In the data rows, zero lies at 4.5, halfway between 4 and 5.
Some points, one per row:
[4 4 4 5 6 4 5 3 6 3 5 6 4 4 5 7 6 5 5 5 6 6 4 4 4 4 3 7 5 4 4 4]
[3 5 5 4 8 0 5 1 4 0 2 4 6 8 5 7 7 9 1 0 6 8 1 3 7 6 4 5 7 4 1 8]
[3 5 3 4 8 0 6 0 5 0 2 6 6 8 4 6 5 9 0 0 8 7 1 4 7 6 3 5 7 2 1 9]
[3 3 4 5 5 1 5 2 4 2 5 3 6 8 3 6 4 6 2 0 7 6 1 4 7 6 4 5 6 5 2 8]
[4 6 4 4 6 2 5 3 4 2 2 6 5 5 6 5 6 6 3 3 5 5 3 4 5 4 4 5 4 3 3 5]
[5 4 5 4 3 5 3 6 5 6 5 6 2 5 5 4 5 3 6 6 3 3 5 5 3 3 4 5 4 6 4 5]
[5 4 4 3 8 0 6 2 5 1 3 5 6 7 4 5 6 7 1 1 6 6 2 4 7 6 3 4 6 4 1 8]
[3 4 4 7 6 3 5 2 4 3 2 4 6 6 5 5 5 8 2 3 7 6 3 6 6 4 4 6 5 3 4 7]
[4 5 6 6 6 6 5 6 4 5 5 3 6 5 4 5 5 5 4 4 6 4 7 4 3 4 5 4 5 4 4 5]
[5 5 4 4 6 3 5 2 5 2 3 3 7 6 3 6 3 7 2 2 6 5 3 5 5 6 4 3 6 3 3 6]
[5 5 5 5 5 6 4 6 5 5 5 4 4 4 5 5 6 4 5 5 3 5 5 4 4 5 5 4 4 4 4 4]
[5 3 3 3 5 5 4 5 5 4 4 7 3 3 5 5 4 4 4 6 5 3 5 4 2 4 4 5 5 4 6 4]
[3 7 5 5 5 3 4 3 4 3 2 4 7 5 3 4 5 7 3 4 6 6 3 5 6 5 5 4 5 3 3 4]
[4 3 5 5 4 4 4 4 5 5 6 3 5 5 2 4 4 4 4 3 5 5 4 5 6 5 4 5 5 5 5 6]
[5 3 5 3 2 4 3 5 5 5 5 4 4 4 5 4 5 4 7 6 4 3 5 6 3 5 4 5 5 6 6 3]
[5 5 4 3 4 5 6 4 6 4 4 5 5 4 4 5 5 5 5 4 4 5 5 4 5 5 4 4 4 4 3 5]
[5 4 4 5 5 6 5 5 5 5 6 6 4 3 5 4 5 3 5 5 4 3 6 4 3 5 4 5 4 4 5 4]
[4 3 6 6 3 6 3 8 3 8 5 3 4 3 5 3 4 1 7 8 3 3 7 5 3 2 6 5 2 6 9 2]
[6 3 4 5 3 7 4 8 5 8 8 5 1 1 6 3 3 0 9 9 3 2 8 5 1 3 8 4 3 7 8 1]
[4 4 5 4 4 2 3 3 5 2 3 4 5 6 5 5 4 5 5 4 4 5 3 6 4 5 3 5 6 5 5 4]
[5 3 6 6 2 6 3 8 3 8 5 3 4 3 6 3 4 2 7 9 4 3 7 5 2 2 6 4 2 6 8 1]
[5 5 6 6 5 8 4 8 5 8 6 3 5 4 4 4 5 3 5 7 5 4 7 4 3 3 6 4 4 4 6 3]
[5 4 3 4 6 5 4 4 4 6 5 5 5 4 5 4 4 5 5 4 4 4 5 4 4 5 4 5 4 5 5 5]
[7 5 4 5 2 9 5 9 6 9 8 6 3 1 5 3 3 0 8 9 3 1 9 5 1 3 5 4 1 5 8 1]
[3 5 4 4 7 0 6 0 5 0 0 4 7 9 4 7 4 9 0 0 8 6 1 4 7 7 4 3 7 3 1 8]
[6 4 6 7 0 9 4 9 5 9 8 4 3 0 6 2 3 0 9 9 2 1 9 8 0 1 7 6 0 5 9 0]
[6 4 4 5 5 6 4 5 4 6 5 5 5 3 6 3 4 5 6 5 3 3 6 4 4 5 5 4 3 4 6 4]
[7 4 4 4 3 9 4 9 4 9 7 5 4 0 6 3 3 1 9 9 2 2 9 5 1 3 6 4 1 6 9 1]
[3 3 2 4 9 0 5 0 3 0 1 5 5 9 5 7 6 9 0 0 7 7 1 2 6 7 5 4 8 4 0 9]
[3 5 4 4 7 2 5 1 3 1 3 4 6 6 4 5 5 7 1 2 6 7 2 2 6 6 4 4 7 4 3 6]
[4 4 5 6 4 6 4 6 4 7 5 4 5 4 6 4 5 4 5 7 5 4 5 6 4 3 5 5 3 4 6 4]
[5 6 6 6 3 9 4 9 5 9 8 3 3 2 5 3 4 0 8 9 4 2 9 5 1 1 6 4 2 5 8 0]
[3 4 5 5 5 2 5 2 5 2 6 3 5 6 2 5 4 6 3 1 6 6 2 4 7 6 4 5 6 5 3 8]
[5 5 5 5 5 6 4 5 3 5 5 4 6 3 4 5 4 3 4 5 4 5 5 5 3 4 5 4 4 4 5 4]
[6 5 5 6 2 9 3 9 4 9 8 4 4 0 5 3 3 0 8 9 1 2 8 5 1 3 6 5 1 5 8 0]
[3 3 5 5 5 4 3 2 4 4 4 5 4 5 4 5 4 5 5 7 5 5 3 4 5 4 4 5 5 5 5 3]
[4 5 4 3 6 3 5 2 4 2 2 4 7 6 4 5 5 9 1 2 6 6 2 3 6 6 4 3 6 3 3 7]
[4 5 5 4 4 2 6 2 5 2 3 3 7 4 4 4 7 9 3 1 6 7 3 6 7 6 6 5 6 4 1 6]
[3 3 5 5 5 4 3 4 4 5 3 5 4 5 4 5 4 5 6 7 4 5 4 4 5 4 4 5 5 5 6 3]
10 more points follow, each with its number after it:
[5 6 4 4 3 5 4 5 4 4 5 4 6 2 4 4 4 5 4 5 4 5 6 4 4 4 5 4 4 4 4 4] 0
[4 3 5 4 4 5 5 4 4 5 7 5 4 4 4 4 3 2 5 6 4 4 4 5 6 5 4 5 4 5 6 4] 1
[4 5 5 5 4 6 4 6 4 5 6 4 5 3 4 5 4 4 4 5 3 4 5 5 4 4 4 5 4 4 5 4] 2
[4 6 4 8 4 9 4 7 5 9 7 3 4 3 3 4 3 1 6 8 4 3 8 4 3 3 6 5 2 3 7 2] 3
[4 4 2 4 8 1 6 1 3 2 2 5 7 6 5 6 5 8 1 1 6 6 2 4 6 6 4 5 5 3 2 8] 4
[8 3 5 2 1 9 3 9 4 9 7 5 1 1 6 0 4 0 9 9 0 1 9 4 1 3 4 4 1 8 8 1] 5
[2 4 3 4 9 0 6 0 4 0 1 7 6 9 5 7 7 9 0 0 7 7 0 4 7 6 3 6 8 2 1 9] 6
[5 4 5 4 2 5 3 4 5 5 5 4 4 4 5 4 4 4 7 7 4 4 4 6 3 5 4 6 5 5 6 3] 7
[5 2 5 3 3 7 4 7 4 8 6 4 3 4 5 3 2 1 8 7 5 3 7 4 4 5 5 3 4 7 7 3] 8
[5 3 5 4 3 4 5 6 6 5 5 6 3 5 5 5 4 3 7 6 4 4 4 6 4 4 4 5 4 6 6 4] 9
Which of these numbered points is nearest to each point below, ignoring the direction in which the first points spread most? Its number follows each.
[6 3 5 4 0 9 5 9 6 8 7 6 2 2 6 2 3 0 9 9 2 2 7 7 2 2 5 5 2 7 9 1] > 9
[5 4 3 5 6 4 5 4 4 5 4 5 5 4 5 4 5 6 5 4 4 4 5 4 5 5 4 5 3 4 5 5] > 4
[6 6 5 4 2 7 4 6 4 6 5 4 5 1 5 3 4 4 5 6 3 5 7 5 3 4 6 5 4 5 5 3] > 0
[7 6 5 4 2 5 5 6 5 5 5 4 6 2 5 3 4 4 6 4 3 5 5 5 4 3 5 4 3 5 5 4] > 0
[5 6 4 4 5 4 4 4 4 3 4 4 5 3 4 4 5 6 3 3 4 6 5 5 4 5 5 5 5 4 3 5] > 0
[3 3 4 5 5 2 4 2 4 3 5 4 4 7 3 5 4 6 2 1 6 6 3 4 7 7 3 5 6 5 3 7] > 1
[5 4 5 6 2 7 4 7 5 8 8 3 3 4 3 3 3 1 7 6 3 3 6 5 5 4 5 5 3 7 7 3] > 1
[3 4 5 5 6 0 4 0 4 0 2 5 6 9 3 5 5 6 1 1 7 7 1 4 9 6 3 3 7 5 3 7] > 1
[5 4 5 4 2 4 5 5 6 4 5 5 3 5 5 5 4 3 7 6 4 4 4 6 4 4 4 6 4 6 5 4] > 9
[4 3 3 2 8 0 5 1 3 0 1 5 5 9 5 5 6 9 1 0 4 6 1 2 7 6 2 4 7 5 1 9] > 5
[5 4 5 4 3 4 3 4 5 4 3 5 5 4 5 4 4 5 6 6 4 4 4 6 4 4 4 5 5 5 5 4] > 7
[6 2 4 2 5 3 4 6 3 5 4 5 4 5 6 3 6 5 5 4 3 4 4 3 5 5 3 4 5 7 4 6] > 5
[5 4 5 4 2 5 2 5 5 5 5 5 4 4 5 4 4 4 7 7 3 4 4 6 4 4 4 5 5 6 6 3] > 7
[5 6 4 8 3 9 4 9 5 9 7 3 3 1 4 3 2 0 8 9 3 2 9 5 2 3 7 5 1 3 8 1] > 3
[7 4 4 5 0 9 4 9 4 9 9 5 1 0 5 1 3 0 9 9 1 1 9 5 1 2 5 4 1 8 9 0] > 5
[5 4 3 4 6 3 5 4 4 4 4 4 5 6 5 5 3 5 4 3 5 4 4 4 5 5 5 5 4 4 4 7] > 4
[4 4 4 3 5 4 5 3 5 3 3 4 6 5 3 4 4 7 2 3 5 5 4 3 5 5 4 3 6 4 3 5] > 0
[2 4 4 4 9 0 7 0 5 0 1 6 6 9 5 9 7 9 0 0 8 9 0 4 9 6 2 7 9 2 0 9] > 6
[3 4 2 3 9 0 6 0 3 0 0 5 8 9 5 7 6 9 0 0 7 7 0 3 8 7 3 4 7 3 0 9] > 4
[6 5 6 5 1 7 5 7 5 8 6 3 4 1 5 2 5 4 8 6 3 4 7 7 3 4 8 5 3 5 5 2] > 0
[4 5 5 5 6 3 4 3 4 2 4 4 6 6 4 6 5 6 1 3 5 6 3 4 6 5 4 4 6 3 3 6] > 2
[2 6 6 5 5 3 4 3 5 3 4 4 6 7 3 5 6 7 2 3 5 6 1 5 6 5 3 5 6 4 3 6] > 2
[5 5 4 4 5 3 5 2 5 3 3 3 7 6 4 5 4 6 3 3 6 5 4 5 5 6 5 3 6 3 4 5] > 0
[7 4 5 4 1 9 2 9 5 9 9 5 1 0 6 1 1 0 9 9 0 0 9 5 0 2 6 4 0 7 9 0] > 5
[4 2 5 4 5 6 4 5 4 6 5 4 3 6 4 3 3 3 6 5 6 3 6 4 5 5 4 3 5 6 6 5] > 8
[4 3 5 6 1 6 4 7 5 8 8 4 3 3 3 3 3 1 7 6 4 3 7 5 4 4 5 5 3 5 7 3] > 1
[5 4 5 3 4 3 3 5 4 4 3 6 4 7 5 5 6 6 4 4 5 5 3 5 4 4 3 5 6 5 3 6] > 9
[3 7 4 7 5 7 6 5 5 5 5 4 5 4 3 5 3 4 3 5 5 5 6 5 4 4 5 6 4 2 5 4] > 3
[3 2 3 1 9 0 5 0 2 0 0 5 6 9 5 6 8 9 0 0 6 8 0 2 9 8 2 3 9 5 0 9] > 5
[5 3 5 4 3 4 3 7 4 6 4 6 3 5 5 4 5 4 6 6 3 3 5 5 3 3 4 6 5 6 5 5] > 9
[4 5 5 4 6 5 4 3 6 5 5 5 5 6 2 5 5 7 3 3 4 5 3 4 6 5 3 6 6 4 2 7] > 2
[7 4 6 6 0 9 2 9 5 9 9 5 0 0 5 0 2 0 9 9 1 0 9 6 1 1 6 3 0 9 9 0] > 5
[3 3 5 5 5 4 3 3 4 4 3 5 4 5 4 5 4 6 5 7 5 5 3 4 5 5 4 5 6 5 5 3] > 7
[7 4 5 4 1 7 4 8 6 8 5 5 4 3 6 2 5 3 9 7 2 3 6 7 4 3 5 6 1 6 7 4] > 9
[3 5 4 4 7 2 5 1 4 0 2 5 8 8 4 7 6 9 0 0 6 7 1 4 6 5 3 5 6 2 1 8] > 2
[7 6 4 4 4 4 4 6 4 4 3 4 7 4 5 5 5 5 4 5 5 4 5 4 3 3 4 4 3 4 6 3] > 0
[3 4 6 6 5 7 3 6 4 7 6 2 4 5 4 5 3 3 4 6 6 3 6 4 3 4 5 4 5 3 6 3] > 3
[4 4 6 4 5 6 4 5 5 4 5 4 6 5 3 4 6 5 4 4 4 6 4 3 5 6 4 5 6 4 3 6] > 2
[4 2 5 4 5 4 5 4 4 4 5 3 3 6 4 4 4 4 5 4 6 4 5 4 5 6 4 3 5 6 6 5] > 8
[3 6 5 6 8 3 5 3 3 2 3 3 6 8 4 7 5 7 0 1 7 6 4 3 6 5 5 4 7 2 2 7] > 3
[5 6 4 4 5 1 4 3 5 1 3 5 6 5 4 6 6 6 4 3 4 6 3 3 5 5 4 5 5 5 3 5] > 0
[4 4 4 3 6 4 4 4 4 5 4 5 4 6 4 5 3 5 5 4 5 4 5 3 5 5 3 4 5 5 4 6] > 8
[4 4 5 6 2 5 4 6 5 7 7 3 3 5 3 4 3 2 6 5 4 3 6 5 5 4 4 5 4 6 6 4] > 1
[5 5 6 5 5 5 5 6 4 4 5 4 5 4 5 5 6 5 4 4 3 6 5 4 5 5 5 5 5 4 4 5] > 2
[4 6 4 5 6 6 5 4 5 4 4 5 5 4 4 5 5 4 4 5 4 5 5 4 4 4 3 5 4 4 4 5] > 2
[6 4 4 4 4 4 5 6 3 6 6 5 3 4 4 4 4 2 6 4 3 3 5 3 5 4 4 4 3 6 5 3] > 1
[3 6 5 6 8 3 4 3 3 2 4 3 6 8 3 6 5 7 0 2 7 6 4 3 6 5 4 4 7 3 2 6] > 3
[4 5 6 5 5 1 4 3 4 2 3 6 4 8 4 4 4 4 3 4 7 5 2 5 7 4 4 4 5 6 4 6] > 9
[5 5 6 5 3 4 6 4 5 5 4 3 5 3 5 4 6 7 5 3 5 5 5 6 5 6 7 5 4 5 3 5] > 0
[2 5 3 3 9 0 7 0 1 0 0 5 7 9 3 8 6 9 0 0 9 9 0 1 9 8 2 3 9 3 0 9] > 8
[3 5 4 5 6 2 5 2 5 1 3 3 6 7 3 7 5 7 1 0 7 6 3 3 5 6 4 5 7 4 4 7] > 2
[4 4 4 3 8 2 4 2 4 3 3 4 5 8 4 6 5 6 2 1 6 5 3 3 6 6 3 3 6 4 3 8] > 8
[4 4 4 5 5 5 5 4 4 3 5 7 4 5 6 5 5 4 4 5 4 4 4 5 4 4 4 6 4 3 5 5] > 6
[4 7 5 6 6 6 4 5 4 5 4 3 5 5 4 5 5 5 3 4 6 4 6 4 4 5 5 4 5 4 5 5] > 3
